In the rows, zero is written as 128.
Where one turn sends some rows of the set: a few examples, then the rows asked:
q373: [146 146 124 156 119 150 105 125 121 143 131 125 126 116 121 119 137 129
 163 127 112 100 124 125 139 168]
q659: [148 146 124 157 122 149 106 125 121 142 132 126 128 117 121 119 138 130
 159 124 112 100 122 126 134 169]
q671: [105 108 100 111 101 158 124 147  82 138 146 130 128 129 157 149 130 119
 152 153  84 126 146 160 129  90]
q925: [135 115 100 107 164 156 117 124 114 101 158 119 150 145 123 123 135 122
 119 142  99 106 141 111 104  79]
q904: [119 133  80 139 119 161 138 124  96 135 148 136 143 135 133 133 149 128
 122 142 101 116 142 141  93  71]
q666: [143 133 133 141 126 144 101 108 119 150 138 133 132 105 117 108 146 131
 163 132 100 105 114 130 151 162]
q574: [130 115 100  99 156 162 116 122 119 102 153 120 143 139 124 125 134 119
 133 151  98 108 152 109 122  72]
q783: [102  96 148 121 104 135 120 132 126 115 179 116 108 131 121 132 100 106
 132 137 119 135 115 170 116  93]
q400: [116 101 106 124 116 144 126 152  69 134 157 129 139 143 160 145 130 125
 124 133  84 122 123 168  95 109]
q19: [147 143 126 156 121 148 104 127 119 143 133 125 128 118 123 120 136 130
 159 124 111 100 121 128 135 172]
q848: [110 102 143 135 114 133 125 126 128 113 182 119 116 136 114 125 107 111
 113 128 125 130 108 166  94  91]
q512: [148 146 124 156 121 150 106 124 121 143 131 126 127 116 121 119 138 130
 161 126 112 100 124 125 137 168]
q291: [108 115 131 137 112 142 130 114 141 114 177 121 115 130 104 121 114 110
 119 136 131 129 120 154 102  73]
q172: [111 131  81 129 109 166 135 125  98 137 144 136 135 128 135 138 145 124
 138 152  97 119 152 142 113  67]
q558: [146 142 127 154 120 149 104 127 118 143 132 125 127 117 125 121 136 129
 161 125 111 101 122 128 138 172]
q625: [145 137 130 146 129 145 103 105 122 149 139 133 136 106 113 105 149 132
 159 130 102 103 113 126 145 159]
q333: [ 92  85 128 121 111 117 134 141 125 121 173 119 107 131 163 125 139 113
 167 162 100 128 127 137 145  99]
q954: [136  95 118 100 165 143 110 142  96  99 165 114 150 152 139 128 124 122
 116 134  90 108 125 128 100 105]
q141: [138 106 108 107 168 149 115 131 105  98 163 118 152 151 130 123 131 124
 112 134  96 105 131 119  95  92]
q735: [ 93  99 116 126 112 126 139 129 138 121 167 122 108 126 151 120 148 113
 168 168 108 126 138 125 146  80]
q859: [101 109 137 124 101 146 125 121 139 116 173 120 106 124 111 129 106 104
 136 145 125 134 129 158 124  75]
q559: [125  89 123  82 150 148 104 147  98 102 159 113 137 142 147 137 116 114
 142 148  83 115 140 132 132 103]
q665: [100 101 144 119 101 140 122 128 132 115 174 118 105 126 117 132 101 104
 138 144 122 136 124 166 125  85]
q576: [121 110  98 136 123 146 130 143  75 133 158 132 146 146 150 138 138 130
 112 129  91 117 121 160  80 101]
q916: [104 115 132 130 106 145 129 115 142 115 174 121 109 125 104 125 111 107
 129 143 130 132 127 154 115  70]
q802: [123  98 115  81 146 156 108 139 107 103 154 115 134 137 140 135 120 113
 150 156  87 115 151 125 141  89]
q337: [109 100 107 114 107 148 122 153  72 136 152 129 131 136 163 150 127 120
 141 143  81 125 133 168 116 105]
q370: [122 124  87 142 124 153 136 131  85 133 154 135 147 142 140 134 145 131
 111 132  97 114 128 149  78  85]
q264: [147 145 125 156 122 148 106 127 119 143 132 125 128 118 122 119 137 130
 159 124 112 100 121 127 134 171]
q974: [ 98 112 106 139 119 129 146 117 145 120 168 125 115 128 139 113 157 117
 155 163 116 121 136 115 131  70]
q873: [ 98  76 135 125 119 108 131 148 115 118 179 117 114 139 170 125 136 116
 153 152  98 126 113 145 128 114]
q338: [111 111 136 139 115 137 128 119 134 113 180 121 117 134 107 122 111 112
 112 130 129 129 112 158  94  82]
q827: [143 131 135 141 126 142 101 110 117 149 139 133 133 106 119 108 145 132
 163 130  99 105 111 132 149 166]
q174: [107  96 148 127 109 132 122 132 125 113 182 117 112 134 120 129 102 109
 120 131 121 133 109 171 104  96]
q702: [131  87 123  89 158 143 106 148  93 101 163 113 143 149 147 134 118 118
 128 139  84 112 130 134 115 110]
q43: [147 135 131 147 131 143 103 106 120 148 141 134 137 107 114 105 149 133
 156 128 102 103 110 128 142 161]
q279: [125 109 106  89 148 162 113 129 116 103 151 118 137 135 130 131 128 115
 145 158  93 112 155 115 136  77]
q4: [146 144 126 154 119 149 104 127 119 143 132 125 126 117 124 120 136 129
 163 126 111 101 123 128 140 171]
q120: [111  92 122 150 137 106 140 134 120 116 184 122 129 148 155 112 150 125
 122 136 109 118 101 134  89 108]
q322: [144 135 131 144 127 145 102 106 121 149 138 133 133 105 115 106 148 131
 162 131 101 104 114 127 150 159]
q771: [111 106 110 156 137 115 147 122 133 115 180 125 130 143 142 107 158 126
 122 141 117 116 111 121  90  88]
q455: [106 114 103 151 130 125 149 115 143 118 173 126 124 135 136 108 160 122
 136 153 119 117 125 114 108  73]
q438: [105  79 133 137 130 102 134 145 113 117 184 119 122 146 166 120 140 120
 134 140 101 122 102 144 105 118]
q314: [106 121  90 118 102 165 130 134  93 138 142 133 129 126 145 144 138 119
 151 157  91 124 154 149 128  75]
q808: [146 131 134 145 130 140 101 110 117 148 142 133 135 108 118 106 146 133
 157 126  99 104 107 132 142 167]
q881: [147 133 132 146 131 142 102 107 118 148 141 133 137 108 116 106 148 133
 155 126 100 102 108 130 140 165]
q485: [145 130 135 142 127 140 100 111 116 149 141 132 134 108 120 108 145 132
 159 128  98 105 109 132 145 168]
q740: [146 145 125 154 119 150 105 125 120 143 131 125 126 115 123 120 137 128
 163 127 111 101 125 127 140 170]

q916 turns into q783
q827 turns into q881
q141 turns into q279
And these:
q120 turns into q974
q400 turns into q904

Where one turn sends some rows of the set: a few examples, then the rows asked:
q41: [108 103 157 128 118 127 118 119 130 118  87 120 167 122 103 130  98  90
 138 144 156 136]
q569: [ 98 107 107 133 113 122 105 149 107 140  93 103 120 119 118 121 161 125
 140 143 108  83]
q611: [118  96 168 113 114 156 143 120 137 127 125 147 117 127 115 142 124 140
 125 126 130 129]
q963: [107 121 125 137 148  93 116 135 132 122 114 128 173 108 159 135 100 119
 128 146 106 144]
q912: [129 115 128 146 156  96 101 146 159 110  97 110 149 139 115 132 111 136
 125 160 132 141]
q698: [ 98 100 157 141 100 133 124 147 115 135 102 147 104 115 105 105 120  99
 159 142 116 131]
q287: [103  98 139 156 140 150 125 175 140 121 103 136 151 143 135 131  99 133
 105 157  96 141]
q436: [115 117 149 132 169 133 125 130 131 114  80 122 133 136 159 131 113 157
 108 140 128 130]
q39: [ 98 152 114 113 144 129 140 123 111 140 110  82 145 132 126 139 144 100
 123 155 118 113]
q895: [152 104 146 133  89 143 116 144 132 129 102 114 123  88 111 137 118 111
 152 139 147 119]
q572: [113 147 100 120 104 116  97 130 137 117 142 107 160 120 124 130 136 120
 126 145 122  97]
q413: [117 129 111 121 100 152 137 132 108 128 139  98 109 141 131 116 135 132
 108 164 120 136]
q860: [137 119 175 127 100 156 136 110 116 130  98 125 124 128 144 102 120 106
 129 139 113 132]
q948: [122 145 136 154 155 138 109 183 149 127  88 125 131 110 138 135 123 127
 136 142  96  99]
q903: [ 71 149 105 129 116 154 114 166 112 125 121 123 126 110 118 130 127 119
 132 145 130  92]

q698 turns into q572
q903 turns into q912
And these:
q39 turns into q287
q948 turns into q41
q963 turns into q611

Where one turn sends some rows of the set: a few examples, then the rows asked:
q374: [135 184  92 127 146  97 101 134 113 126 137 101 159 115 122  94 153 148
 130 138 122 141]
q703: [152 147 113 129 134 119 120 112  98 108 107 115 158 115 125 103 119 101
 112 129 114 119]
q534: [126 146 100 125 147 128 137 117  93 117 127 123 117 127 125  91 139 136
 133 164 133 171]
q440: [144 150 105 132 153 126 136 117  91 102 125 119 104 118 109  95 134 129
 132 177 124 147]
q616: [ 96 109 106 117 149 140 129 136 105 155 184 105 129 127 102 121 136  87
 150 122 103 106]
q152: [128 142 112 125 153 131 141 118 109 109 140 123 123 126 115  95 143 136
 130 182 105 158]
q88: [122 131  90 129 120 118  92 113 111  93 143  94 151  93 109 121 148 115
 122 164  97 152]
q421: [125 122  84 127 129  98  95 119 138 123 154 124 163  95 111 129 129 125
 133 123 127 150]
q299: [115 134  85  96 160 122 119 143  96 155 189  77 107 110 102 108 143  84
 143 113 133 136]
q410: [114 137 106 140 172 145 117 140  85 132 190  82 117 121 104  99 133  87
 146 110 135 100]
q668: [100 120 102 109 161 126 133 150 101 142 179  94 122 125  96 132 137  87
 155 128 100  99]
q209: [149 116  98 148 150 116 125 134 127  96 143 114 178  95 121 113 147 118
 121 132 116 103]
q424: [151 155  90 130 158  79 100 142 119 101 149 112 141  84 122  97 144 107
 115 112 137 134]
q523: [128 139 106 131 173 141 134 143  95 132 188  80 120 120  93  90 145  90
 140 115 126  89]
q239: [119 136  97 100 155 137 134 149 109 156 197  73 122 120 103 113 140  84
 132 114 133 141]

q523 turns into q299
q209 turns into q424
And these:
q239 turns into q668
q374 turns into q88
q152 turns into q440

Where one turn sends some rows of the set: a few examples, then the rows asked:
q560: [157 115 127 151 152 114 117 165 103  88 173 115 130  93 127 154 120 138
 132 126 142 136 108 163 157 122 125]
q791: [129 109 119 122 125 142 108 122 105 124 130 138 134 103 158  85 132 137
 129 153 156 135 169 145 139 119 139]
q530: [162 133 158 139 137 103 129 119 113 104 132 124 138 114 108 139 134 100
 126 123 123 110 160 160 116 135 111]
q13: [141 121 113 171 155 130 118 129 110  96 159 142  92 101 131 154 110 126
 132 120 127 128  89 167 122 115 138]
q365: [146 125 143 120 168 135 136 130 110 104 120 126 133 130 127 140 112 144
 123 117 131 134 117 153 119 100  84]
q460: [152 125 152 148 152 137 120 164 123  90 125 127 108  94 130 154 112 140
  96 117 113 134 100 179 134 138 130]
q557: [150 114 148 162 156 107 133 123 122 130 138 131 131 123 131 137 138 111
 120 128 104 118 121 130 126 134  80]
q66: [161 125 118 150 169 100 111 158  87 133 129 127 137  98 151 135 151 118
 133 141 123 125 141 166 147 160 178]
q3: [122  95 104 114 184 129 120 153 112 110 141 148 121 119 118  91 131 105
 108 122 124 140 126 118 140 113 168]
q767: [114 106  95 155 171 115 128 159  92 125 131 135 124  97 161 139 132 103
 123 161 121 150 118 148 150 115 169]
q341: [143 116 136 136 159 151  99 155 136 119 119 176  99  91 163 121 104 139
 111 139 110 147 120 144 143 124 155]
q40: [144 113 141 141 161 133 108 129 116 124 142 124 105 146 123 137 170 105
 118 146 122 142 156 163 128 126 192]
q76: [143  84 145 146 149 113 131 129 125 142 124 110  97 144 152 135 167 122
 124 132 123 159 131 129 119 129 170]
q876: [137 119 122 136 147  90 142 123 102 106 129 131 119 120 111 125 107  93
 122 132 153 137 136 158 104 110 108]
q621: [138 101 148 147 165 127 119 117 121 101 117 138 130 119 127 136  98 119
  94 138 130 160 149 156 104 107 102]
q714: [154 115 121 150 146 132 101 183 122 123 155 149 134 107 163 119 114 143
 136 141 114 115 136 159 161 153 152]
q875: [137 121 128 140 118 152  95 129 110 131 121 148 125 118 141  87 143 140
 101 158 109 109 146 149 138 146 135]
q422: [132 123 121 131 146 129 123 132 101  82 145 130 136 138 103 139 119 124
 117 124 125 130 128 163 126  97  95]
q540: [139 113 122 131 173 127 128 154 112 125 130 135  83 148 128 128 153  96
 126 166 121 145 108 139 120 121 170]
q829: [151 108 147 153 164 125 109 141 103 124 107 139 121  89 170 157 137 137
 121 150  84 148 127 125 132 135 165]
q705: [159  92 105 161 139  88 123 131 106 113 108 141 112  96 142 137 147 110
 130 142 120 149 105 122 131 139 175]
q135: [137 120 136 155 148 124 112 135 119  94 157 126 109  84 137 147 137 124
 112  88 138 144 137 193 143 131 142]
q593: [148 108 131 146 152 131 120 137 118  97  95 133 137  90 142 148 134 109
 111 151 123 145 149 169 137 131 199]
q397: [125 127 106 135 144 122 108 132 113 127 142 166 102  92 136 119 111 120
 123 137 152 145 119 153 154  95 179]
q718: [127  97 125 125 170 126 136 171 108 133 143 114 142 131 145 102 130 130
 126 107 106 105 149 138 133 150 168]
q500: [145 113 136 108 108 132 124 134 114 121  99 135 126  99 145  87 134 138
 120 158 144 130 140 125 137 125 132]
q404: [147 127 115 127 114 134 114 138  98 127 125 141 130 117 129  88 135 132
 130 174 135 101 126 131 144 131 134]
q106: [145 123 142 133 103 109 114 129 125 124 123 135 124  91 129 131 129 138
 111 116 140 132 144 159 159 122 191]
q820: [153 113 120 150 153 126 128 102 117 102 143 134 129 138 126 134 132 130
 144  98 132 117 126 158 113 119  92]
q638: [122 108 114 144 131 150 112 111 112 146 118 150 113 115 167  85 129 141
 122 152 133 123 136 138 125 127 132]
q63: [153  94 132 133 170 118 132 166 108 130 148 102 122 148 153 133 151 121
 151 158 142 145 146 145 130 132 168]
q745: [137 123 132 137 139 131 136 120 124  94 116 130 126 138 111 132 131 121
 107  97 120 118 127 179 114 123  99]
q156: [138 115 135 161 190 132 121 133 114 128 150 129 152 129 135 133 115 115
 111 144 131 126 145 170 130 124  92]
q684: [147 116 136 129 166 123 117 132 112 103 144 126 140 128 132 126 138 138
 120  94 132 140 145 165 133 122  78]
q122: [143  87 138 123 182 158 121 148 128 103 129 142 132 120 146 114 115 131
 133 128  95 124 140 107 119 124 168]
q737: [158 103 127 155 104 100 131 151 126 137 134 133 121 106 153 129 120 149
 141 127 121 114 106 125 151 141 161]
q844: [160 111 150 151 151 120 139 127 128 108 132 117 108  82 149 159 122 144
 135  99 144 139  96 151 133 119 131]
q819: [137  86 125 135 140 106 122 127  99 126 144 122 126 130 118 113 134 138
 122 109 102 121 129  97 123 126 177]
q640: [145 113 140 112 170 133 123 124 111 123 115 131 131 122 104 109 129 127
 106 111 128 116 141 138 125 122 201]
q92: [158  98 157 118 162 134 115 175 123 102 121 122 106 139 140 135 151 119
 120 164 106 160 143 135 123 133 163]

q63 turns into q40
q530 turns into q621
q767 turns into q66
And these:
q13 turns into q560
q122 turns into q819
q341 turns into q737
q404 turns into q791
q422 turns into q684

